runs of hidden systems
gigof, path 1 (10 x 22)
[[ -6  -7   0  47  -8  19  13 -12 -29 -15 -21  19  -8 -35   1  17  18 -28
  -26  10  25  -3]
 [ -2  -9  24  -9  31  20   2   3  13   6  37  23 -41   7  16   6  15   2
  -54   1 -15   4]
 [  7  -4  22 -27  -1 -21  15 -21 -12  -5  15  12 -14  20 -37  -9  -7   4
   16  51  -4 -24]
 [  1  27   6  26  -5  -2 -18 -41  10  -9 -18  28  41  20 -19  40   9   7
    5  -2 -12 -17]
 [-22  36  21  10  29   3  15  -5 -11 -17   2 -11  -6 -18  40  13  39  -8
   24 -11 -19 -13]
 [  4  -3 -10 -33  25 -29   1   1   3  26 -11 -10 -35 -25  10  14  26  52
   -7  -1   8  -5]
 [ 24  -4   4  -8  12 -26 -10   8  36  -8  11   1  20  31  -7 -28 -15  34
   33 -15  -7  15]
 [-15  -8 -15  19 -46 -25 -13  -4  -3   7 -22 -19  30   1   6  -2  18 -19
   52  -4   1   2]
 [-30  22 -20 -15  -7  22 -17  25   1  18  -8 -33   2 -11  28   9  -5   3
  -23 -42  -5  18]
 [ 23 -18 -18 -26  19  12  27  31 -10  -5  -2 -28 -24 -22   4 -25 -39   1
    8   4  29   6]]
doluf, path 2 (10 x 22)
[[ -2  -1  -2   1 -17  12  -3  -7   9 -12  -6 -19   2   8  48  20 -22 -37
   46  -7  -6   3]
 [ -6  -3  16 -32   5  24  10  35 -17  -1  14 -39 -11 -26  17 -22  16 -27
   -9  17   7  16]
 [ 36   2 -11 -14  34  27  13  12  -9 -13 -10  10 -11 -25  -1  -1 -42  14
  -42  -1  24  14]
 [ 38 -50 -23  43  12   7  17   0  15  -1   8  18  -4  -2 -10   0  -2 -10
   18 -10  28 -16]
 [-29 -20  18  36 -27  11  10 -25 -14  -9   5  18 -30   4   5  19  10 -43
  -15  23   6 -13]
 [-16  15   9 -28  15  31  13  -3  -9   5  39  -6  -4  25 -30  13 -12 -20
  -15  15 -21 -39]
 [ -1  12  -5   3  12  12   0   7  -3  11  -5 -12  31 -12 -63   1  26  31
  -26  -3  21 -18]
 [ 10  15 -10  42  14 -15 -15 -28   6  -1 -13  51  17   3   6  24  26  21
  -16 -24 -19  -3]
 [-26  -8  11   3 -11 -44   0 -10   7  14  26  14 -23  28   5 -17  31   6
   26   6 -31 -10]
 [-41  26  13 -32 -37 -16 -15 -12  -2   5 -17 -24  -1  23 -15   6 -26  17
    1  10  -4   9]]
doluf, path 3 (10 x 22)
[[  3 -11 -26   5 -15 -52   0 -19 -19  14 -25  35 -29 -17  25   4   5  12
   14   7  -6   5]
 [-31  -2   2   5 -31  -1   4   5   9 -11  14 -10  -5  45  10 -23 -44 -24
   31 -15 -13  11]
 [-15  19  24 -28   3  18   4   3   1 -11 -18 -60   6 -19   5  20  10   2
   24  15  22  -8]
 [ 30   2 -20 -18  17  28 -22  26   2  18   4   2  19 -24  22   1   4  -4
  -47 -19  -6  28]
 [ 39 -19   3  16  25 -21  26   5 -10 -24   2  36 -12 -15   0 -37  -3   4
    9  15  11  10]
 [-25 -29 -26  26 -26  -3  14 -15   0   9  -8   3 -46  12   8  18 -32 -11
    8 -14  18 -17]
 [-12  -3  39   2 -13  38  -2  -4  16 -17  25 -26  21  31 -15   9  -5 -41
    9  19   3  -9]
 [  5  21  -6 -30  23  16   4   2 -34  17  -3 -12   8 -40 -12  21  33   2
  -29  21   3 -21]
 [ 19   4 -21  23  24   3   0  16  -1   0  15  42  16   5 -24 -29  -7  19
  -41 -30  -8  12]
 [ -8 -17  15  36   3 -33  16 -34  15 -12 -11  17 -25   9  -6  12  14  23
   35   4  13 -22]]
gaz, path 4 (10 x 22)
[[ -8 -27  -3   0   1 -28  18   9  11   5  15 -21 -33   6  31 -14  12  -7
   58  -6  -2 -11]
 [ 12 -17   7 -20 -28  20 -34  17  15  13 -18 -26  14 -15  19   8  -1 -10
  -28   4  20  41]
 [ -5  33  -6 -11  11  15  18 -13 -33 -20  -1   1  -2  -8  32  15 -30 -38
   27   8 -24 -16]
 [ 19 -38 -43  18  -3   8  21  18 -13  12 -11  -7 -12 -24 -25  -9 -19  -4
   -5  -7  43 -12]
 [ -9  -1  42  16   7  28   5 -19  30 -30   6   8 -26  28   7  18 -38   2
  -22  -3  10   9]
 [ -1 -29  -8 -18   4  -2   9   4 -15  30  40  13 -35  -1   6   0  28 -27
  -12  23 -21 -23]
 [  1  21   6 -16 -17  18 -17  -3 -19   0 -11  11  32   1 -46  -3 -22   3
  -51  22   8  14]
 [-19  22  -8  17  18 -15  24 -31  -8  -4   8  18  -7  20 -20  22  -2   7
   33  -6 -18 -53]
 [ 11 -28   2  22  12   0  -7  15  25  13   8  -3   9  -4 -34  -9  46  30
  -29 -13  27   3]
 [-19  41  38 -11  12 -17 -14 -13   4 -18   3  18  -3  13  29  -5  14  19
   -9   3 -35  25]]
rinak, path 5 (10 x 22)
[[-15  11 -36  12   9   2  -6  10  -6  20  -4  24 -19  -8  14   2 -10  22
  -51 -49  -9  11]
 [ -8  -7  41  -9   8 -11   8   1  39 -23  17 -21 -17  37   6 -12  -9  20
   38   1   1   6]
 [  8 -26 -12 -17 -45   8 -26  -8  -9  26 -19 -10  10 -11  -7  25   0 -25
  -15  29  19   9]
 [ -5  48   7   9  21   9   3   7 -17 -19  17   7  45   4  -7 -22  22 -12
    6 -12 -32  -4]
 [  4 -15 -31   0  13 -18  30   3 -19   1 -21  -5 -48 -33  25  -1 -19  11
   25  -7  22 -13]
 [ -1  -6  15  13   4  26 -23   3  43  -2   7   6   8  26  -9  11 -17  23
  -47 -34   9  22]
 [ 14 -20  32 -16 -14 -17   3 -14  -1 -10  16   3  -5  13  10  -8  15 -33
   36  53 -14   1]
 [-20  12 -46  -5 -20  13  -4  13 -38  30   0  -2  15  -9 -26  -2  -4 -21
  -30 -11  -5 -13]
 [-11  32  22  24  37   3  29  -9   7 -40  -4  -9   2   4  -1  -2  -5  21
   35 -19   4 -19]
 [ 33 -48 -18   0   2  -1  -7  -8  16  23 -14  12 -31 -21  17  32   5  11
  -20   7  27   6]]
Zikeg, path 6 (10 x 22)
[[ -7   6  -8 -37 -24  -8 -25  13  21  15   0 -26   6  24  30  -4 -32   3
   22 -20 -18  25]
 [ 13 -11  -9 -31 -28  -3   2   5 -23   3 -26 -33  15 -17 -29  -6 -22  -8
   22  39  34   0]
 [ 25 -15 -27  37   3  39   6   7   9 -14 -15  -4  19 -10   4  11 -35 -20
   -1 -30  30   4]
 [ 15 -25   3  -8  19   5  24  28  -2  -9  18  -9 -36 -20  49 -25   5 -22
   14   5   2  17]
 [-13 -25  -1 -15 -16  19  10  -1 -10  12  28  11 -39  21 -14  -1 -37 -27
  -34  22   0 -11]
 [ 13   6  20  -4  10  37   1   4  -1 -11  37  -4  41  19 -25  -2  14 -40
    0  21 -14 -18]
 [-12  25  13  23  20  18  19  -8 -38 -18 -10  17  -9 -38   1   7  31 -10
  -33  12   7 -11]
 [-15  25   2   5  47   4  18  -1  13  -3  28  14 -27  17   5   5  -3  32
  -15 -39 -23 -20]
 [  1 -15  10 -12   3 -37  -4 -13   3  24  19  15  -7  13 -25  -4  51  18
    8  27 -16 -20]
 [-16  18  13  31 -28  -7 -32 -28  10  -2 -18  30  30  21 -19  16  13   8
  -30  -7  -8  15]]
Zikeg, path 7 (10 x 22)
[[-13 -27 -45  17  -8  -4  -2  19   9  37  26  11 -21  16   3 -13  -4  -3
  -14 -46 -10  -8]
 [ -5 -19  57 -13 -20  -3 -12   0  24 -14  13 -18   1  24  -6 -13  20  -8
    6  39   8  20]
 [ -4  26 -21  -9 -12  20 -14 -25 -29  10 -24  12  15 -17   8  49 -11 -23
  -21  10  -8 -13]
 [ 13  32  -2  -9  39   5  18  33  -5 -21   4 -15  25 -10 -13 -41  -8  24
    5 -20   3  11]
 [ -9 -34 -12  33  -2 -20  27 -21  -5   5  -7  14 -46  -6   0  16   8   1
   24   5  18 -34]
 [  4 -21   2  -1  -6  11 -32  17  35  25  31   8   9  26  11  -8  13   0
  -34 -28 -17  24]
 [ -5  22  42 -28 -16 -14  -3 -24 -22 -22 -15  -1   1  -2   6   5   1 -15
   14  57  -7  11]
 [-13  31 -47   2   5  20   4   4 -25  14 -12  -1  22  -8 -22  15 -27   3
  -12 -34  -2 -23]
 [ 17 -14  21  15  34  -8  23  20  22 -23   3 -21  -4 -10  -8 -26  28  28
   28  -6  25  -1]
 [ -1 -34 -17  16 -15 -12  -7 -24   7  22  -3  35 -44  -1  27  34   1  -8
  -21  -3  -2  -4]]
rinak, path 8 (10 x 22)
[[ -5 -19 -28  16  -2 -35   1  -1   6  23  10  39 -30  18  -3 -14  -4  27
  -13 -29 -12   0]
 [-54  -5  36   6 -31 -11 -11 -11  29   1   6 -27 -21  35  -4   6  12   9
    9  -5   2   2]
 [  6   8  -1 -37 -12   9 -21 -12  -2  21  -9 -30  26 -10   2  42  26 -12
   16  22  -3 -17]
 [ 20  32 -14 -10  27  -8   2  19 -27  -3 -13  -2  40 -35 -16 -27  26  23
   -6  -5   0   8]
 [  3   7 -14  13   8 -33   8  -2  -4 -15 -27  28 -27 -10  36 -13 -31  27
   11 -25   0  24]
 [ -9 -35   5   7 -22   7 -24  12  48  15  16 -15 -12  34  22  -3 -12   0
   -2 -29   4  24]
 [ -9   5  34 -32 -27  23  -9   4 -11  -9  11 -32  12   5   6  -1   2 -42
    3  41  -4  13]
 [ 23  22 -40 -12  13  18  13  10 -41   3  -5   0  37 -20 -18  -2 -22 -23
    9   1  -4 -21]
 [  8   2  -3  50  32   4  33   8  -2 -33  -9  18 -11 -15  -2 -22 -15  14
    0 -28  25   2]
 [  7 -38  12  14   6   8  -3 -18  29   2  13  28 -49  18  32  25 -16  -5
  -25  -2   1   4]]
kor, path 9 (10 x 22)
[[  1  -9 -15 -29  13  -3   9  18 -18  24   7 -26 -27 -37  38   3  39 -11
    9   6  -3  -9]
 [-13  15  16  -6  -3  22   3   3  -1 -20  -1  12 -21  16  -2 -10 -61   4
  -45  -4   6  26]
 [ 36 -23 -12  13   4   2  20 -19 -17  -5  -1  12  12 -10 -13  16   2 -34
   40  36  11 -31]
 [-20  -6  -1   7 -23  14 -28  11   1  23   1   0  -2 -13  14   7  34 -12
  -59 -12   0  28]
 [ -9  17  25   9  34  -8  26 -20  -1 -22  27  32 -29  25   5  -4  -9   3
   10   6 -26 -21]
 [  6 -29 -32 -27 -18  -4   2  16 -18  36   1 -20  -1 -12 -47  -9   4   5
  -10  21  23 -17]
 [ -9  18  32  31 -18   5 -29 -24  23 -21  -7  25  36  32 -13  10   1   3
  -19  -5  -7  20]
 [ -2   7 -21  -7  32 -20  16   4  -8  20  19  -6  -5 -14  14   3  50   5
   39 -11 -23 -37]
 [-24   6   5 -13 -10   0  -5  21   8   3  -9 -20 -14   6 -23 -26 -26  38
  -39 -21  23  28]
 [ 28  -3   1  10   1 -14   4 -30  15 -20 -12  12  24  19  -4  20 -22   0
   61  12   1 -17]]
gaz, path 10 (10 x 22)
[[ -7  20   9  -3   8 -21   8  -6  14 -13   8   0  17  37 -41 -21 -21  32
   33  -5  -8 -16]
 [ -8 -27  13  18 -10 -27 -15 -16  27  19  -5  -9  -3   1  -1  21  62  21
   16   1  10 -10]
 [  2  36  13  -8  15  11 -25  16   9  -5   6  -3  37  -7  28  -8  31  -1
  -22 -21 -28  31]
 [  2  23 -23 -19   4 -38  18  11 -38  -5 -18  -8   4 -23  13 -33  -4   6
   45   5  -6   4]
 [ 15 -25 -18  17 -25  -8 -17   0  32   1 -31 -19  20   9   0  11 -27  16
   28 -25  31  17]
 [-10  -7  31  16   8  26   9   0  17 -23  14 -23 -12   0  43  13  18 -34
   25  -3   1   0]
 [  2  -6 -28 -23   2   9   2  29 -33  21  -5  -5 -26 -40  31 -12  -4 -15
  -37  -3   7  20]
 [ 22   9  -5 -22   0  14  11  -8 -10 -22  -9   4   3  14 -10  -2 -78  -7
    8  16   8   2]
 [ -1 -45  -9  36 -17   6  16 -24   3   5   6   9 -26   9 -13  27   1 -28
   15  14  23 -34]
 [-20   1  21  11  11  45  -6  11  10   0  23   3  -9   7 -10   6   7  -9
  -70 -14   3   7]]
kor, path 11 (10 x 22)
[[-12  19  34  42 -11 -11  -3 -20   7 -39  -3  24  30  30  -4 -14   6  -8
   24  -2 -15  13]
 [-21  -4 -26 -25   4 -16   8   5  -8  38   2 -33 -24 -20  13  19  37  11
   26 -10  -5 -34]
 [ -7  11  27  -9   5  24  -8  15  30 -18   6 -13   5  26 -20 -17 -41  26
  -31 -16  13  27]
 [ 46  -1 -17  -6  15 -20   6 -20  -8  -4 -22  12  25 -18   9  19   6   2
   53  21   1 -18]
 [-25   0 -22   9 -29   9 -18  32  -4  15  -7 -16   8 -12  22 -21   7 -12
  -29 -35   3  36]
 [-15  12  37  12  19  -4  28 -22   6 -39   1   3 -35  12  23  10 -17   1
   32  12   1 -12]
 [ 22 -33 -33 -38  -6  19  -1  19  -5  38   7 -28  -7 -14  -9  12 -16 -10
   -9  10  18 -12]
 [ 12  21  40  21  -1  17 -16  -9   3 -40  -7  28  31   6   4  -8  -8 -14
  -33  13  -2  38]
 [ -2  -2 -39   9  16 -17  22  -8 -33  20   4  17 -25 -25  23  16  25 -15
   24  -3 -16 -38]
 [-32 -19  21   8 -20  20   0  20  11   0  15 -14 -24  17 -27 -26 -11   3
  -48  -6  23  22]]
mapi, path 12 (10 x 22)
[[-17  18   6  27 -34 -12  -1 -40 -19 -19 -31  12  24   6  -3  25  -4 -27
   35  22  -1 -12]
 [ -8  15 -14 -19  29  31   2  28  -2  24  29 -29  19  -5 -22  -1  31   5
  -21 -21  -7 -21]
 [ -6  27  27  -3   6 -21   2 -11 -11 -31 -40  11 -16 -19   9  -7 -12  40
  -15  11  15  27]
 [ 23 -23 -49   8   0 -22  -3   4  20  29   7   6  16  16  -3   1  -5  13
   41 -33  -7 -18]
 [  0 -22  43  11 -19  12  -2  19   9 -22   7 -19  10  -2  -4 -33  22 -24
   -9  23  21  36]
 [-22  26 -22  -4 -10   5  11 -16 -23  -2 -24 -19  -3 -10  22  34 -28 -20
   36 -10  -5 -28]
 [ 30  -7   6 -34  43  33   3  28  16   6  28 -11  -3  -2 -18  -8 -10  23
  -41  -4   7   3]
 [ 17  -2  -6  23 -14 -31  -2 -24 -16 -15 -35  47 -16 -18  30   2 -15  -2
    1  11   5  26]
 [ -6 -27 -19   9   5   8   5  18  21  22  50  -4  -5  30   6 -13  10 -25
   19 -30 -23 -19]
 [-26  -1  48 -13 -21   9   5 -10 -17 -19  -9 -15 -25  -8 -10   1   3 -17
  -20  52  21   9]]
gigof, path 13 (10 x 22)
[[  8  23  26 -12  -3  39 -18  -1 -14 -14   7   9  33  -1 -14   4  -1 -29
  -48  27  -6  17]
 [  7  13 -16   5  19   5  29 -18 -42  -8   4  40 -25 -16  14  12 -21 -26
   -5  16 -16 -24]
 [-10  -1  12  26  29   4  14  -9   5   0  16  20 -12   4 -42   4  32  29
  -34  -5  10 -26]
 [ -7  -1  56   7  -2 -19  -3 -30  22 -28   0  16 -22  23  20  13  10   6
   15  25  -8  11]
 [  2  10  -3 -31   3  -9 -14 -21   6  27  10 -10  19  10  -5  37  36   0
   25  15 -28 -37]
 [-10  62   0 -17  21 -19  -1  -1 -15 -17 -27  -5  25 -15   3  -7   0  37
   13 -17 -13   8]
 [ 12 -14 -31  26  22 -19  16   0  17   6 -17  -6 -19 -18  30  14  10  23
   41 -36  14 -14]
 [ -4 -20  10  -8  -8 -15 -19  33  29  17   9 -28   9   4   0 -33  40  25
   -3 -16   8  32]
 [ -4 -10 -18 -30 -42 -21 -15   5   1  12 -11 -16  -4  17  23 -10 -45 -12
   29   5  -7  23]
 [  0   4 -39   2  -7  31   3  23 -10  13  -1 -29  39  -3 -33  -5 -22 -15
    2 -25  15 -15]]
mapi, path 14 (10 x 22)
[[ -6  -2   7  50   5  13   9   5   9 -28   8  32  -4  23 -11 -29 -28   0
  -29 -27   7  20]
 [  4 -24  -4  16   9 -20  26 -16 -11   5   7   1 -21 -12   3  11  38 -13
   48  23   6 -38]
 [-23  -5  19 -22 -17  21 -33   4  29  23   4 -31 -10   6  20  29  17   4
  -31  -9   1  21]
 [  7  41   7 -28  -3  -9  -2 -20 -22 -17  -7  20  28  19 -17  -5 -37   0
   14  26 -24  -1]
 [  8 -15 -45  25   4   5  10  21 -19  21   6  13   6 -19 -33 -21  11   4
  -33 -23  16  -7]
 [-15   5  42  41  19  -5  13 -16  24 -36  -5   5 -20   3  26   6  26  14
   15 -14   7   6]
 [  1 -12 -16 -49 -15 -26 -10  -1   4  37   3 -31  -3   2   8  14  18   4
   41  16 -11 -17]
 [ -4   9  17  -5 -25  29 -25  11  10 -11  -6  -6  31  18 -23 -11 -35  -5
  -43   0  13  36]
 [ 18  23 -25  25  24   0  32  -9 -41 -21  -9  24  18 -20 -10  -5  -9 -16
   25   1  -1 -28]
 [ -7 -24  -5   6  27   8   8  28  17  18  13 -17 -37 -22  24  -5  37  21
  -24 -29  15   5]]

runs to name
path 15 (2 x 22)
[[ 45 -26 -40   5  -3   9  -7  -4 -10  20   4  26  32  -4 -29  10  -5 -22
   -6  12   4 -16]
 [-34  20  31  50  -5  15  16 -16  -8 -39  -6  12   2  15 -26  -8  -7  -8
  -12  -4  14  -3]]
 : gaz
path 16 (2 x 22)
[[ -3 -35   6 -14 -17 -17 -24  14  31  29   6 -28  -5   0  16   3  50   8
   10   1   4  15]
 [-21  30  22 -15 -37   3 -18  -9  -2 -21 -14 -19  31  26  -2  -2 -35 -17
   16  12  -7  22]]
 : mapi
path 17 (2 x 22)
[[-16  29   5 -23  14  15  36   7 -47 -16  -1 -21 -17 -24  -5 -10 -16 -21
   11  23   1 -23]
 [ 22 -25 -40   5   4  -2   0 -10   7  19 -21  17 -18  -7 -14  25 -34  27
  -19 -14  29  -9]]
 : gaz
path 18 (2 x 22)
[[  5   3  -3   1  18  -1  14 -12 -19  -7  11  23 -30 -11  59  14   0 -35
   16   5 -32  -7]
 [-27   7  -7 -27  -6   5   9  28 -21  16  31  -5 -14  13 -36 -40 -13   1
  -41   2  -9   1]]
 : Zikeg
path 19 (2 x 22)
[[ 23 -24  20 -11  -8 -15 -11  -3  28 -11 -31 -10  -6  -4  -8   0 -18  40
   -2  12  40  30]
 [ 11  -3   5   7 -33 -10 -40 -11   7   4   1  32  34  19  19  -4  11 -27
  -10   8 -29  34]]
 : rinak
path 20 (2 x 22)
[[ 37  -7  22 -40  22  28 -11  -4  17  -2  -9 -15  -3 -16  18  33 -10   8
  -17  23  18   8]
 [ 39   9 -26   5  15  13   0  10 -23  -9   2  41  20 -16  21 -16 -25 -25
  -21  -5 -17  22]]
 : kor
path 21 (2 x 22)
[[  7 -12   7  -4 -26   8 -43   6  15  24  12   5  37  11  -7   1  35 -13
  -33   7 -11  25]
 [-11  48  33  -5  -4   2  -1 -23 -21 -39 -36  -3  13 -13  16  11 -14  -2
    4  21   1  19]]
 : Zikeg
path 22 (2 x 22)
[[-31  10  12  16   0  -7   0 -18   0   2 -15 -13 -23 -21  44  36  46  -6
   16  -7  -3 -13]
 [ -2   0  19 -44   5  10 -16  21  11  15  40   2 -10  24   7 -20  -9  -3
  -39   6 -29  24]]
 : doluf
path 23 (2 x 22)
[[ 22 -24 -18 -14  34 -21  16  18  -1  17  12   9 -47 -27  30 -12  17  25
   -7  -7   1   2]
 [  2 -23   4  -6 -19 -32 -12   7  26  11  18   6   5  37 -39 -34  -4  28
    5   2   2  11]]
 : gigof
path 24 (2 x 22)
[[  0 -36 -18  24 -44   7 -23  -2  24  16  -8   0  17  26 -27   8 -23  -8
  -13 -12  23  11]
 [ 19   3  23  -7  -5  11 -10   9   7 -20 -11 -28  25 -15  42  -2   8 -28
   29  12   4  30]]
 : Zikeg
path 25 (2 x 22)
[[-20  -6  48   3   7   2  19   6  -3 -22  15 -13 -33  -8  25 -17  32 -20
    0  25   2  13]
 [-23   3 -21 -31 -20  -4  -7 -22   0  29 -10 -15 -24  10   6  41 -31   5
   12  -2  -6 -24]]
 : mapi
path 26 (2 x 22)
[[ -9 -20  14   3   9  19   8  -8  29   2  -2 -13 -32  11 -30  25 -20  33
  -29  -7  39 -13]
 [ 52 -15  -6 -10  21  -2 -16 -11  18   9  17  26  25   6  23  19  22 -13
   17  11 -27  -3]]
 : Zikeg
path 27 (2 x 22)
[[-43  15 -15  23 -23 -21  11 -23 -37   5 -18   4 -18 -15  16  17  25 -20
   25   0 -10 -25]
 [-20  18  12 -16  35  24   1  10  25   7   5 -27 -21  -2   1  23   8  46
  -34 -35   7  -6]]
 : gigof
path 28 (2 x 22)
[[-30  21  14  10 -18   9   1  16  -7 -25 -18  -8  -9   1   4 -31 -35   5
  -30 -17  15  41]
 [ 17 -17  -7   9   6   0  22 -29   0 -10  -9  -4 -15   1  13  37 -17 -22
   56  17  11 -38]]
 : kor
path 29 (2 x 22)
[[  5  -7  24  52  -8 -12   7 -32  -5 -28 -19  32  13   1 -28   5  19   0
    4  19  19  -6]
 [-18 -25 -23  -1 -12 -17 -15   0  16  47  22   2 -17  11  15  18  42   1
   -1 -20 -21 -16]]
 : kor
path 30 (2 x 22)
[[ -5  -2   1 -24  -1  16 -12  43   8  16  27 -18  13  11 -22 -43  -5  10
  -40 -17  -3  25]
 [-12  27  23 -36  -8 -29   5 -30 -16  -8 -20  -5 -15   1   3  20  -7  13
   31  38  -7 -13]]
 : gaz
path 31 (2 x 22)
[[ 14  13  -6  13  14  -5  23 -15 -44 -13   7  35   9 -15 -21 -10  19 -27
    6  34 -10 -25]
 [-42  17   1  48  11  12  11   6   1  -7  15  14  -8  12  -9 -13  16   2
  -29 -44  -9  -5]]
 : Zikeg
